128 stands for zero in the data rows.
Here are some points:
tensor([ 86, 100, 115, 127, 152, 132, 120, 126])
tensor([161, 135, 182, 114, 143, 129, 147,  91])
tensor([122, 128,  84, 144,  99, 105, 107, 105])
tensor([141, 124, 192, 102, 155,  94, 128, 117])
tensor([125, 111, 106, 128, 123,  93, 104, 146])
tensor([135, 113, 207,  44, 141, 180, 164, 181])
tensor([107, 122, 100, 110, 129, 150, 143, 141])
tensor([131, 148,  97, 131,  96, 122, 105, 143])
tensor([106, 129, 108, 164, 121, 132, 109, 129])
tensor([148, 115, 194, 128, 157,  92, 106, 162])
tensor([146, 150, 159, 107, 133, 168, 144, 139])
tensor([126, 144, 103, 206, 111,  86,  99, 128])
tensor([106, 138, 140, 147, 140, 108, 138, 135])
Then 19 other points, each followed by its number:
tensor([115,  92, 107, 155, 149,  66, 131,  75]) 0
tensor([117, 144,  97, 192,  98, 151, 132, 138]) 1
tensor([105, 123, 136, 118, 114, 143, 186, 126]) 2
tensor([128, 117, 107, 154, 119, 117,  92, 150]) 3
tensor([137, 128, 102, 145, 110, 134, 129, 103]) 4
tensor([148, 135, 183, 109,  97, 121, 116, 165]) 5
tensor([124, 112, 146, 108, 131, 159, 141, 131]) 6
tensor([106, 106, 155,  89, 137, 136, 160, 141]) 7
tensor([135, 155,  93, 143, 127, 107, 105, 113]) 8
tensor([111, 127, 117, 128, 106, 156, 148,  98]) 9
tensor([140, 122, 172, 135, 148,  57, 134,  83]) 10
tensor([130, 119, 100, 121, 106, 143, 148,  92]) 11
tensor([164, 158,  92, 147, 115, 126,  93, 151]) 12
tensor([138, 141, 131, 147, 124, 139, 134, 125]) 13
tensor([105, 150, 105, 139, 123, 118, 103, 161]) 14
tensor([ 92,  89, 123, 152, 156,  62, 116, 129]) 15
tensor([109, 114, 133, 127, 147, 115, 121, 147]) 16
tensor([ 95, 121,  95, 114, 117, 117, 118, 129]) 17
tensor([110, 107,  90, 145, 141,  72, 120, 116]) 18
Which of these numbered points is nearest to each point below, looking only along the 3 directions in which the first points spread most? Its number follows each.
tensor([ 87,  87,  43, 159, 130,  67,  84, 103]) > 18
tensor([172, 163, 170, 120, 109, 173, 162, 120]) > 2
tensor([136, 137, 177, 117, 133, 144, 149, 139]) > 5
tensor([146, 123, 105,  97, 131, 135, 115, 117]) > 13
tensor([115, 155,  55, 186, 117, 148, 137, 141]) > 1
tensor([155, 122, 143, 128, 115, 155, 156,  99]) > 13
tensor([155, 112, 185, 156, 136,  60, 147,  90]) > 10
tensor([166, 127, 173, 147, 149,  91, 119, 124]) > 10
tensor([146, 137, 188, 152, 137,  92, 129, 120]) > 10
tensor([110,  97, 155,  52, 136, 147, 124, 151]) > 7
